In the data rows, the value 128 means zero.
Here is a table of points, one per row:
64 111 111 92 155 142 126 168 133 126 123 119 188 232 119 114 118 84 204 151 90 140 104 152 66 115 93 87 113 165 95 77
127 120 179 184 124 129 120 130 187 94 130 111 80 121 131 139 133 108 110 127 117 128 134 113 107 214 129 128 129 127 121 115
87 192 89 193 93 122 172 106 103 51 170 190 119 92 174 135 115 64 134 173 124 61 149 38 165 129 124 90 93 200 155 140
147 120 93 174 169 148 141 151 83 190 133 115 132 97 129 79 135 87 122 132 130 128 125 69 123 108 120 146 99 78 233 143
100 90 144 109 37 155 146 136 137 125 173 116 152 136 82 84 120 95 131 102 84 163 143 202 141 125 135 149 86 207 149 229
150 132 99 111 112 111 114 123 107 171 152 105 99 119 135 101 125 115 99 164 173 159 135 127 120 120 158 172 117 144 119 104
108 80 124 67 118 165 69 218 121 84 177 112 154 87 186 135 201 185 131 143 99 88 76 135 84 136 110 155 130 130 157 216
156 74 98 104 77 156 146 123 127 108 70 86 122 186 240 167 108 118 105 69 116 107 132 126 134 141 137 117 135 139 174 76
118 114 135 122 146 156 94 149 172 87 103 104 105 107 127 139 117 99 191 123 143 184 189 94 125 120 132 114 106 113 110 97
123 112 98 116 117 115 178 186 124 114 122 122 119 133 137 127 180 191 104 131 132 164 191 111 152 118 112 143 119 105 120 122
138 115 144 134 203 131 128 121 114 147 116 163 114 101 125 130 123 157 205 99 114 137 133 110 133 115 153 111 133 152 215 129
79 114 132 217 133 140 111 95 122 107 106 121 98 220 92 114 110 148 113 115 178 132 81 137 105 120 135 220 111 140 130 133
174 108 165 83 100 127 144 106 133 115 147 173 152 96 141 109 107 141 83 125 118 86 128 129 69 127 174 136 122 99 85 81
131 101 126 156 129 122 123 133 152 134 115 116 117 108 138 101 179 140 124 132 109 123 123 126 120 226 106 125 118 121 109 90
96 115 197 76 148 88 216 51 136 122 114 80 109 102 180 139 253 81 138 158 118 134 22 112 144 96 142 143 74 132 116 129
75 165 133 90 76 96 111 113 126 111 139 172 104 109 118 236 115 122 135 141 102 115 130 135 127 114 128 139 138 80 152 143
121 129 103 123 172 172 128 144 123 198 158 109 144 113 158 134 84 164 84 93 107 129 107 93 169 123 143 129 118 115 98 139
110 97 123 74 74 109 68 120 142 184 144 148 93 157 136 142 115 130 121 179 145 163 136 80 121 113 195 165 106 121 101 133
105 150 61 133 126 120 150 112 96 104 146 162 69 127 185 89 118 97 109 112 103 197 67 214 78 115 233 45 195 77 153 110
117 113 118 133 143 106 108 126 105 202 143 119 109 130 131 140 104 117 129 113 125 98 143 120 95 193 131 115 112 141 115 195
109 135 171 149 115 87 78 63 140 160 40 82 89 134 161 92 162 138 95 116 67 120 119 122 49 12 31 109 117 51 158 177
109 196 114 133 123 139 124 125 119 108 104 129 124 138 101 172 128 151 107 103 129 104 96 129 92 105 136 179 168 171 114 118
109 104 97 155 131 126 103 113 141 125 114 114 103 120 118 143 158 114 122 123 116 125 113 123 108 177 122 125 115 132 109 117
130 123 119 121 108 124 160 126 99 137 116 202 111 106 116 123 112 97 203 107 200 143 138 105 102 118 97 112 110 114 98 146
131 136 140 92 109 115 104 106 110 127 161 74 116 86 183 135 115 105 169 130 144 137 201 130 98 127 103 162 150 180 128 117
90 90 127 138 166 99 116 112 114 77 136 106 145 177 142 119 112 118 94 118 171 200 180 133 124 129 155 169 168 152 133 105
124 151 104 113 119 107 137 135 118 104 102 138 160 117 129 181 104 129 102 128 128 107 121 123 94 115 108 150 191 160 113 124
149 119 149 111 206 129 112 101 139 155 139 106 84 123 79 161 114 93 106 101 111 161 113 128 103 220 155 110 128 148 127 173
119 146 120 114 144 43 241 182 102 148 142 102 105 126 129 89 81 138 147 83 130 151 149 177 91 124 131 123 96 89 99 195
115 169 179 98 117 115 125 107 121 162 147 119 105 127 109 142 137 220 137 98 145 137 113 177 186 123 138 121 96 130 160 83
124 209 114 132 118 124 106 145 118 123 112 138 155 105 110 97 122 105 157 108 133 104 120 105 111 100 189 137 137 119 90 144
159 148 118 103 155 196 111 85 89 65 181 76 59 174 94 94 164 189 146 108 105 80 155 112 127 103 109 65 137 139 45 175
171 96 150 105 104 93 129 99 112 93 144 181 108 122 115 104 114 116 117 215 96 122 133 127 119 132 128 142 118 135 104 119
124 126 164 227 115 132 120 167 141 189 187 121 130 157 172 178 123 87 134 174 119 91 134 170 149 116 104 93 165 141 125 142
250 199 146 144 118 115 113 142 104 162 126 143 193 214 177 160 113 174 127 203 147 212 76 91 113 126 96 75 81 177 155 148
115 110 150 110 212 135 150 130 112 134 213 87 120 98 158 104 105 120 173 128 121 113 131 96 113 121 122 145 135 133 196 102
153 120 111 97 89 155 39 93 146 156 137 105 142 107 124 68 108 105 106 146 207 126 133 120 150 139 145 119 211 80 101 150
128 117 98 160 121 130 120 138 119 186 135 108 128 111 124 171 105 133 118 126 116 130 121 113 126 122 131 104 126 112 99 122
134 121 153 177 104 124 142 134 149 189 175 130 125 118 120 171 116 110 119 90 133 108 125 156 194 110 117 130 116 107 102 75
122 165 190 120 117 124 120 106 115 126 107 150 111 120 133 118 142 167 150 138 113 121 109 138 171 118 126 111 149 129 140 111
157 124 120 117 117 119 135 138 116 103 142 111 187 182 190 101 112 122 80 124 119 119 133 124 123 114 111 119 163 157 137 125
130 116 118 129 123 113 202 132 255 135 143 160 142 149 124 146 183 207 118 132 128 148 223 126 118 106 144 142 120 125 128 168
116 115 109 104 151 184 114 111 116 184 137 117 113 109 134 143 163 102 117 124 119 110 129 112 119 182 126 137 105 164 118 140
169 131 113 104 111 110 132 145 100 128 101 168 110 118 133 115 143 185 151 127 106 124 109 129 121 193 91 158 177 162 120 115
134 137 178 184 107 145 114 154 180 139 145 127 142 108 123 116 188 134 98 109 108 109 124 102 82 131 182 97 121 104 111 94
126 120 123 112 216 131 95 109 119 97 86 202 146 136 173 144 124 96 88 138 135 139 168 200 211 126 113 122 125 110 110 205
141 210 113 119 134 128 119 147 125 149 101 148 154 117 130 122 215 131 116 100 156 111 111 122 120 104 145 202 164 154 94 121
132 117 76 190 105 113 109 88 89 142 198 104 117 134 126 119 217 126 133 152 118 137 138 143 173 92 82 86 147 111 74 109
131 72 127 145 90 70 148 101 64 120 88 90 159 72 86 94 67 176 94 172 87 101 163 112 137 108 170 99 99 158 109 106
109 72 173 104 94 100 152 175 114 104 95 103 140 85 94 146 177 103 83 138 234 122 147 135 150 121 108 73 173 132 138 156
128 151 194 142 118 122 126 135 124 112 112 159 111 120 131 117 110 105 180 119 102 119 130 142 136 123 129 133 179 146 123 126
106 124 120 115 182 102 108 186 193 100 118 114 112 119 124 105 104 106 114 132 123 115 100 136 154 122 123 113 115 121 92 92
117 115 112 121 118 151 120 183 141 107 118 104 110 123 135 125 127 180 156 118 128 183 176 97 128 118 120 115 119 110 107 106
93 165 95 110 93 90 130 111 122 108 125 90 190 193 110 197 107 88 166 124 70 116 147 66 147 184 154 182 147 21 150 185
218 138 133 125 84 121 99 130 171 123 74 104 68 106 114 129 94 105 142 96 117 123 171 163 105 98 67 112 109 129 206 122
157 138 122 163 150 99 110 117 130 146 100 127 108 104 135 204 108 145 120 148 140 157 104 101 92 194 117 105 91 152 98 148
107 206 110 104 98 134 116 108 120 160 139 101 87 130 113 111 113 139 177 134 123 132 172 156 157 117 137 130 111 136 162 117
176 124 142 115 117 198 224 152 111 90 129 85 120 124 12 199 148 104 102 113 159 163 90 126 121 104 126 89 150 127 134 179
179 113 123 118 113 110 139 138 113 116 128 167 102 119 123 105 111 117 99 138 94 125 112 131 129 128 141 165 134 125 102 125
108 84 122 200 109 102 86 124 159 117 60 126 193 65 126 113 124 130 143 51 80 168 99 148 172 87 171 98 90 227 122 156
155 112 131 114 197 209 149 90 151 133 135 186 162 148 113 105 132 106 83 143 88 102 183 128 63 104 141 143 108 107 161 98
106 94 149 178 93 112 128 126 133 173 166 128 122 128 126 170 137 119 122 134 103 128 135 159 148 116 131 133 129 99 112 110
63 102 190 87 99 182 123 140 108 175 158 161 153 118 113 130 94 138 106 130 195 165 99 83 102 111 125 62 131 114 161 114
127 167 206 143 129 108 130 130 104 121 110 131 181 199 119 105 155 108 106 119 126 115 161 136 132 238 134 89 126 98 128 122
115 116 149 119 169 138 148 123 107 148 143 125 119 113 161 142 62 139 97 82 118 92 138 127 167 128 97 124 94 127 80 153
105 111 138 110 117 170 166 135 123 165 84 156 175 193 125 93 126 94 191 114 122 96 125 127 141 121 99 133 106 123 92 126
135 124 77 131 117 133 179 166 112 126 104 123 110 127 138 140 218 111 105 118 166 184 184 124 125 117 139 126 104 127 129 137
117 136 71 130 97 158 211 23 255 122 124 103 169 92 167 62 78 178 187 160 193 150 67 124 137 189 93 119 160 105 123 188
180 71 99 150 136 136 108 143 100 83 128 104 144 160 146 171 115 156 211 169 227 27 100 226 99 117 188 134 28 73 139 124
73 111 99 123 185 72 130 138 118 174 124 117 149 107 69 126 99 124 78 167 158 95 112 133 86 121 69 143 187 156 177 123
99 95 103 107 104 178 146 128 111 115 105 195 93 128 114 122 103 118 98 165 101 134 112 98 133 127 99 110 108 119 134 105
115 118 126 120 172 94 111 205 131 94 116 98 98 122 124 100 113 154 175 131 109 131 97 97 166 120 113 113 125 107 97 108
137 130 128 118 208 139 110 128 121 124 128 155 124 110 160 147 115 107 101 115 124 123 128 152 181 119 122 123 124 109 106 184
134 111 188 201 128 112 125 128 118 111 129 124 162 130 132 122 127 150 181 103 170 130 148 98 97 110 151 154 208 141 113 127
122 201 131 109 117 132 141 122 119 182 160 110 99 126 132 100 121 102 118 126 140 127 163 171 131 120 120 152 147 175 120 97
116 119 126 105 136 172 123 123 115 118 94 193 124 120 119 112 114 94 140 109 189 135 130 113 126 121 100 118 94 118 101 100
There is one direction along which these points spread out most. For each point below, how far along it does it lie, from 0 to 99? 50 is the average, and the first point above lies past it. One standard deviation of the points above along it is 16.
204 83 69 60 139 36 87 59 158 114 202 139 194 177 64 154 134 83 141 24 115 119 92 80 162 104 102 116 132 132 155 70 61
107 186 165 154 128 161 86 109 84 56 188 156 198 60 131 141 101 153 123 113 117 220 123 178 109 140 63 192 84 81 126 96 57
162 71 147 134 103 141 139 149 115 127 124 192 75 165 124 101 131 160 170 118 118 111 88 104 186 134 167 184 217 137 166 148 50
90 94 91 202 116 162 125 103 101 105 122 153 114 138 98 112 151 180 112 86 123 101 95 144 131 157 73 149 107 106 152 88 49
96 121 106 121 215 109 105 90 150 131 136 197 134 130 111 151 182 215 149 157 132 111 156 139 119 87 156 86 138 164 158 130 45
180 113 113 124 111 107 129 146 119 121 125 160 111 100 127 111 124 99 134 122 106 128 111 135 114 128 139 185 139 126 102 116 53
169 126 113 109 114 123 110 172 193 100 131 117 109 118 110 115 114 96 100 140 123 111 112 159 168 126 113 116 113 133 170 106 46
114 192 121 104 107 157 139 130 121 106 89 105 153 159 176 157 100 129 94 85 127 98 123 121 133 116 146 116 137 140 139 105 56
108 210 116 112 128 117 111 182 232 101 138 113 95 130 100 104 93 115 86 163 125 94 109 119 141 113 128 120 101 126 148 112 52
159 105 109 120 175 205 156 123 124 159 64 59 173 101 79 172 98 107 163 240 68 148 137 168 163 97 157 170 194 115 101 90 57
115 193 115 106 107 112 114 133 83 127 90 117 184 121 79 87 196 164 128 143 110 108 151 152 151 231 141 92 110 117 184 97 48
134 146 182 166 142 126 116 115 116 79 113 85 137 177 116 82 100 112 88 170 165 136 112 97 162 101 164 176 102 131 148 151 54
